Each row is where one point has got to under a steady rotation. How many ticks took it there?
The counts run from 0 to 1182.
-1.63,-1.06,-1.30,-0.04,0.68,-5.23,-1.85,1.43,-1.43,-1.10,-2.59,-2.51,1.93,-2.92,2.17,-1.35,1.50,-1.75,0.56,-1.82,-1.63,2.02,-4.64,2.06,-1.43,-0.96,-1.48,1.35,-0.76,-1.16,-0.59,-2.98,-0.34,1.57,-1.46,0.56,-2.02,-1.59,-0.18,2.13,1.80,3.81,1.03,0.24,0.31
866
4.62,1.26,1.05,1.60,-1.41,0.29,1.00,1.80,-0.15,2.44,-1.89,-2.12,0.03,0.99,-2.31,-1.31,0.18,-0.54,-0.21,-3.24,-1.73,-3.49,3.91,0.33,-3.29,0.83,-0.32,-0.82,1.31,0.89,2.28,-1.93,2.00,-3.15,0.34,-2.42,0.17,1.45,2.54,-1.44,2.14,-0.55,-0.27,-0.04,2.15
367
-1.35,3.09,-1.68,-2.38,2.56,0.23,1.37,1.67,-2.14,-2.34,2.07,-1.05,-0.40,0.41,-1.14,-0.38,3.43,3.01,1.47,-0.42,-0.94,1.30,-3.36,-3.58,1.29,0.82,1.43,0.97,-0.37,-0.40,-2.99,-0.99,-2.62,-3.68,1.75,1.67,-1.18,3.61,0.18,3.39,0.32,-1.93,-1.96,1.09,0.32
716
0.50,1.16,2.92,2.35,1.11,2.08,0.19,-0.50,1.61,2.43,1.17,-0.66,-0.79,3.01,-4.14,-0.42,-1.71,-0.30,-1.11,1.32,-0.66,-2.77,2.98,2.73,-1.44,0.41,-1.33,-1.36,0.77,0.86,2.85,0.60,1.58,-0.44,2.10,-2.21,1.80,0.47,0.86,-2.03,3.86,-1.20,1.85,-1.84,2.76
1110
-2.14,0.75,-0.93,0.71,0.68,-1.49,-0.71,-1.29,-2.78,-0.15,0.77,-2.84,0.08,-1.46,-1.31,-1.77,0.44,0.09,-0.86,-0.50,2.61,-0.01,0.93,4.37,0.96,2.78,-3.71,1.11,2.09,-1.30,2.46,1.09,2.91,3.52,3.03,2.09,-1.05,-0.85,3.23,0.73,-1.28,2.50,1.69,-0.74,-0.28
584
0.08,2.07,-1.56,-2.44,-0.70,1.45,2.19,-1.48,2.20,-2.17,3.01,0.93,0.00,1.69,-1.96,-0.56,-2.34,1.10,0.18,2.58,1.22,1.38,-0.90,-1.99,2.48,0.45,0.98,1.92,0.57,-3.30,-0.33,2.57,-2.39,2.33,2.14,2.76,2.79,3.78,2.25,-0.82,-1.95,0.68,-3.26,-0.09,0.05
534
-0.56,1.86,0.24,0.30,-3.23,3.04,-2.05,-1.08,2.19,0.99,-1.03,2.57,1.11,-0.24,0.28,-2.20,-1.52,-0.64,1.36,2.14,-0.80,1.24,2.83,2.53,4.78,1.46,-1.81,0.86,0.69,-1.53,-0.21,2.01,-0.92,2.41,-1.49,2.37,1.44,-0.78,-0.29,0.45,-4.15,0.60,-1.09,3.65,-0.42
240
0.27,3.60,2.11,-0.41,2.03,1.66,0.54,2.31,-2.61,0.70,1.97,-1.97,0.24,-0.84,-0.95,-2.83,3.62,1.63,1.36,1.45,-1.56,-2.33,-1.61,2.19,0.12,0.39,-1.53,-0.32,0.50,3.45,-0.37,1.57,1.08,-4.66,0.97,0.26,-1.26,1.35,1.57,0.80,-0.09,-1.82,-1.30,2.39,-0.69
516
1.31,3.50,2.85,0.66,-0.37,2.60,-2.46,2.38,-0.32,-0.34,3.00,-1.18,0.47,2.71,-2.90,0.36,1.49,0.88,0.04,-1.05,1.40,-3.38,2.37,-0.59,0.14,0.49,-0.18,0.57,0.72,4.22,1.19,1.81,2.00,-3.49,1.41,-0.46,0.14,2.42,0.39,0.24,0.68,-2.14,-0.18,-1.51,2.76
568
1.60,-0.42,-0.67,1.72,2.05,-1.83,2.53,-1.10,2.21,0.49,-2.32,1.23,-2.20,-1.17,0.67,0.01,-1.90,-2.55,0.50,-2.25,-0.49,0.03,0.49,-2.37,-2.36,-0.04,2.28,-0.42,1.00,-6.23,-0.90,-1.70,-1.85,2.38,-0.87,-1.44,0.28,0.92,1.31,-2.53,0.78,-0.76,-0.13,-4.70,-1.41
452
-0.35,-3.87,-2.05,-2.62,3.40,-2.41,0.26,-1.06,-1.22,-1.09,-1.40,-0.85,0.59,-1.32,-3.30,1.39,0.53,-0.61,-0.95,0.54,-3.81,-0.91,-0.10,-0.56,1.07,-2.19,1.27,-0.88,-1.15,-1.22,0.00,-4.29,1.41,1.08,0.72,-0.31,-1.31,2.67,-0.31,-2.09,1.02,5.12,0.88,-2.44,1.27
72
-3.24,3.01,-0.52,-2.64,-0.09,-1.49,-2.78,-0.29,-1.10,-2.42,-0.06,-2.36,1.88,-3.90,2.22,-0.25,2.88,1.40,0.86,-0.04,-0.61,1.26,-0.75,1.80,1.68,2.04,-3.48,1.55,-2.17,-0.82,-1.41,0.27,-0.16,1.14,-0.03,2.04,-1.33,3.87,0.93,1.97,-2.39,3.60,-0.70,0.68,-0.96
67
-2.24,0.02,-1.36,-0.06,0.90,-4.07,-0.94,1.21,-0.46,-0.78,-3.08,-1.16,1.92,-4.19,2.21,-1.33,2.47,-1.15,0.41,-1.34,-1.93,1.33,-2.04,0.12,-1.27,-1.09,-0.91,0.75,-2.67,-2.78,0.52,-2.64,0.71,2.21,-1.50,-1.30,-3.32,1.13,0.91,1.83,2.04,3.98,2.15,-1.26,-2.19
608
2.56,3.32,3.94,1.49,-0.72,0.80,-2.60,1.69,0.79,0.55,-1.13,-0.47,0.43,-2.14,1.47,-1.42,1.74,-1.16,-0.35,-3.28,-1.05,-2.07,2.71,-0.52,-4.60,1.44,-0.90,0.31,-2.33,-0.53,-0.09,0.05,0.29,-1.62,-0.77,-1.95,-0.56,3.89,-0.12,0.42,0.17,-0.77,-1.75,-2.70,-2.92
912
-0.55,-2.87,-1.96,1.23,-1.13,-0.43,-0.40,-0.26,1.67,2.45,-4.98,2.39,-0.42,-0.74,0.64,-2.48,-2.20,-3.08,0.79,1.90,-3.55,2.29,-0.38,1.64,2.96,-1.54,0.36,-1.15,0.05,-3.06,0.15,-2.11,-0.88,2.67,-2.56,-0.83,-0.42,-3.48,-2.20,-1.30,-0.72,0.65,1.61,2.03,0.08
1039
4.11,-3.78,1.68,2.13,-0.22,-2.50,-1.63,0.56,-0.70,2.49,-0.74,-2.20,0.72,2.53,0.79,0.35,-0.20,-4.10,0.32,-0.42,1.38,-1.35,-1.61,1.80,-0.49,-1.01,0.68,-0.22,1.83,3.41,-1.08,1.81,2.55,-1.80,-0.73,0.26,1.17,-2.59,-2.31,-1.63,-0.88,1.99,-3.09,0.67,0.48
934
-0.45,5.27,0.77,-0.08,-0.32,0.96,-1.36,0.35,0.66,0.64,-2.16,-1.20,-0.17,1.94,1.13,0.01,1.48,2.14,2.21,-2.60,1.24,-1.17,0.77,2.18,2.31,2.03,-1.70,1.73,3.04,1.08,-0.51,0.22,0.41,-0.41,-3.03,1.35,-0.10,-1.00,3.43,3.60,-0.22,-0.79,1.20,3.00,1.90
862
1.64,-0.94,2.78,2.88,1.67,-0.53,-3.12,2.37,0.35,0.86,-1.21,-0.38,1.18,-0.31,1.13,-2.21,0.01,-1.69,-0.93,-0.70,-4.21,-0.71,-0.73,0.39,-3.12,-0.10,-1.19,-1.53,-3.60,0.06,-2.03,-1.92,-0.33,-3.42,-1.01,-2.94,-1.16,0.50,-3.21,-1.23,2.99,-0.76,-0.08,-1.85,-0.91
314
-0.54,1.33,-0.44,0.80,-2.39,3.47,-1.63,-1.98,1.22,1.28,-2.05,1.39,-2.09,-0.43,5.37,-0.48,0.29,0.42,0.23,-0.34,2.08,0.28,2.02,0.40,3.08,3.99,-1.26,0.40,-0.80,-0.88,-1.15,1.00,-3.44,-0.02,-2.38,0.07,0.60,0.32,0.33,1.58,-1.68,-3.96,0.63,1.36,-1.92
292
-2.80,-2.17,-1.84,1.12,2.07,-3.04,1.99,-2.57,0.11,0.90,-2.21,-0.73,-1.68,-1.56,-0.35,-1.73,-1.76,-1.50,0.51,1.62,0.53,2.04,-2.35,3.82,1.77,0.16,-1.33,0.62,1.12,-3.01,1.61,-0.38,-0.39,5.78,0.42,-0.64,-0.83,-2.57,2.26,-1.54,1.26,1.71,2.37,-1.47,-1.49
1126
1.62,-3.41,0.35,-1.06,1.20,-2.21,0.69,1.02,-2.51,0.22,1.59,-1.99,2.12,-1.56,-1.91,-1.42,1.34,-0.61,-1.38,2.93,-3.79,-0.44,0.42,1.40,-3.21,-1.79,-1.22,-1.15,-2.56,0.29,1.24,-2.33,1.99,-2.06,2.21,-1.27,-1.22,4.16,-0.23,-2.65,2.31,3.61,-2.24,-0.98,-0.45
876
-1.37,3.49,-0.96,0.01,0.53,2.62,0.81,-1.66,1.57,0.83,-0.81,0.91,-2.05,-1.17,3.89,-1.27,1.18,2.16,1.14,0.07,1.79,1.59,-0.18,1.51,1.48,3.78,-1.40,1.41,2.08,-3.10,-1.68,1.49,-2.75,1.59,-2.06,0.55,0.57,0.84,3.10,2.68,-0.17,-3.60,0.79,1.25,-1.23
1147
3.27,-1.59,-1.25,-0.01,-2.89,0.76,-0.10,0.26,-2.22,1.25,-2.86,-0.92,2.26,-1.05,-2.32,-1.63,1.61,0.15,-0.62,-1.74,-2.84,-2.69,6.28,-0.42,-1.04,1.63,-1.45,-0.72,0.23,-0.19,2.78,-2.70,2.37,-1.70,0.70,0.17,-1.41,3.06,0.94,-0.90,-0.72,3.39,0.80,1.18,2.02
186
-1.79,2.08,-0.70,-1.34,-0.04,1.09,-2.22,-0.51,2.21,-0.89,-0.87,0.53,0.00,0.70,2.60,-0.90,-0.23,2.41,1.27,0.68,-0.08,3.36,-2.33,1.07,2.57,3.03,-1.70,1.83,-0.08,-3.09,-3.82,-0.80,-3.78,0.85,-2.15,1.60,0.43,2.27,-0.68,3.72,-0.51,-0.30,-0.52,1.82,0.81
1122
-1.73,3.51,-1.53,0.51,1.25,0.38,-0.42,1.05,-0.47,-1.32,-3.24,-0.66,0.30,-2.40,-1.82,-1.37,3.22,0.96,-0.12,-4.95,-2.17,-0.14,0.93,-2.91,0.79,0.79,-0.78,0.25,-1.52,-3.25,0.88,-3.76,-0.91,0.78,0.96,-0.63,-2.93,2.05,2.56,0.65,-0.31,0.06,4.25,-1.65,-0.99
376
-0.52,1.88,0.68,-2.37,4.28,-1.98,0.51,0.79,0.30,-3.32,1.57,-1.41,-0.87,1.74,-0.85,3.25,1.55,0.06,1.74,0.33,-1.13,-1.62,-3.23,-3.26,2.18,-2.70,3.12,-0.72,1.13,0.77,-3.46,0.52,0.27,-2.23,-1.62,0.34,-0.27,3.36,-1.18,-0.49,-0.02,1.72,-1.26,-3.42,1.72
510
-2.32,2.56,2.56,-0.39,0.90,2.59,1.30,0.39,1.32,0.90,3.47,0.63,0.24,0.53,-1.74,-2.59,-0.34,3.04,-0.11,3.91,-1.42,-0.39,-0.20,2.51,-1.02,0.47,-2.67,-1.16,-1.71,-0.52,0.55,0.85,-1.67,-1.48,1.28,-3.18,1.03,3.71,1.30,-0.68,4.12,-2.07,0.12,-0.71,-0.10
256
0.89,-2.79,-0.78,-0.03,-1.72,1.76,-4.45,0.79,-2.51,-0.47,-0.37,-1.53,1.52,1.17,2.01,-1.29,2.73,-0.48,-0.23,-0.57,0.01,1.02,-0.89,0.00,2.12,2.12,-1.32,0.07,-1.50,3.05,-1.75,-1.04,-0.52,-4.31,0.12,1.77,-0.86,0.88,-4.14,2.15,-2.79,0.85,-2.22,4.11,0.90
1010
3.65,-3.38,0.96,0.21,-0.27,-1.33,-3.50,0.26,-1.76,1.16,1.01,-1.90,1.53,1.56,2.54,0.39,0.45,-1.18,-0.95,1.11,-0.11,-0.34,-1.20,0.64,-0.60,0.45,-0.01,-0.44,-0.06,2.72,-2.11,0.87,1.04,-3.86,-1.20,1.60,0.25,1.03,-3.53,-0.24,-1.96,3.45,-5.32,1.22,0.54
933
-1.63,-0.09,0.15,2.12,1.93,-2.62,0.49,2.94,0.00,-0.31,1.41,-0.62,0.43,1.67,-2.50,-0.74,0.65,-3.68,0.20,-0.32,0.43,-0.34,-5.00,-0.28,0.63,-4.31,1.40,-0.10,1.04,2.25,1.84,1.46,1.90,-0.12,1.04,-1.07,-0.75,-3.93,-1.53,-0.60,2.76,-0.82,2.64,-2.52,0.60
486
-2.55,4.15,1.98,-2.17,4.57,1.10,-0.45,-0.93,1.23,-2.57,1.57,-0.97,-1.31,0.19,0.29,1.80,0.74,1.62,1.31,1.01,-0.12,-1.25,-0.47,-1.63,2.35,0.61,0.59,-0.51,-0.64,-1.55,-2.94,2.43,-0.51,-1.41,-0.15,1.33,0.79,5.06,1.36,-1.49,-0.84,0.91,-1.72,-3.94,-1.77
767
0.20,3.20,1.66,0.66,-0.08,5.15,-1.61,1.32,1.31,-0.09,1.58,3.23,-0.75,0.97,-2.04,-3.60,0.19,1.31,-0.18,0.89,-2.52,0.16,1.33,-3.09,1.85,0.91,0.12,-1.22,-2.01,-0.24,-1.03,0.24,-2.71,-3.58,1.51,-0.97,0.45,2.84,-1.74,-0.04,-0.81,-4.15,-1.11,0.28,-1.28
1086
0.72,2.65,2.22,3.26,1.61,1.07,0.41,1.24,2.77,2.33,-3.67,3.42,-0.49,-1.57,-1.03,-3.66,-1.72,-0.56,1.02,-0.74,-4.83,1.13,0.64,0.43,1.01,-1.00,-0.79,-1.22,-0.05,-3.80,-0.94,-1.63,-1.61,0.42,-1.16,-2.71,-0.78,-1.61,-0.49,-1.63,0.10,-1.74,1.45,-0.47,-1.57
859
-1.92,-0.47,-0.14,-0.87,1.32,1.89,-1.41,-1.15,0.19,0.08,-0.25,1.54,-0.64,-0.37,4.95,0.14,1.45,0.41,1.11,3.04,-2.12,-0.61,-1.10,0.39,4.91,0.95,-0.11,-1.58,-1.12,1.02,-3.20,0.15,-1.24,-2.59,-3.81,-1.20,-0.22,1.00,-3.28,1.06,-0.04,-3.04,-0.36,0.71,-2.02
777
1.94,-2.37,-0.50,1.29,-3.18,0.79,-0.71,-2.98,0.08,2.49,-1.76,0.02,-0.95,-0.94,2.17,-1.48,-2.57,-0.36,-1.70,0.66,-0.06,0.59,5.56,1.24,-1.82,3.80,-2.79,-0.71,-2.34,-3.23,1.76,-1.01,-1.25,2.92,0.79,-1.95,0.55,2.59,0.26,-1.49,0.29,0.56,0.51,-0.61,-1.27
730
